Each row has a name. Each piece below is followed by the name of the row it came from, unless a question asks for something else. Each question is about the rows just above it. Places in a row count from 1.

[-0.02 -0.32  0.56  2.54 -1.49]  z_311
[-4.27 -0.61  3.57  3.74 -2.08]  z_101
[ 2.35  4.38  4.37 -2.30 -5.56]  z_920
[-8.21  1.35  0.42  8.63  1.24]  z_187
[-1.41 -0.08  1.93 -4.21  3.73]  z_945
[ 1.92 -0.79 -2.64  0.70  1.35]  z_336
[-7.65  2.35  8.61 -5.09  4.08]  z_108
Row and place of [1.92] in the named rows: | z_336, 1
Shuffled z_920 with one entry gone: [ 4.38  2.35 -5.56 -2.30], missing | [4.37]
Row and place of [-7.65] in the named rows: | z_108, 1

[-0.28  1.38 -0.59 -0.20]  z_112
[ 1.48 -5.70  2.08  1.18]  z_139
[ 0.05  0.04 -0.29 -0.01]  z_504
[ 0.06 -8.51 -8.50  1.85]  z_555
[0.05 0.05 0.09 0.21]  z_378
The rest of the row after [0.05 0.04]: | [-0.29 -0.01]
[1.18] is at row and place | z_139, 4
Where in the named rows is [-8.51]? | z_555, 2

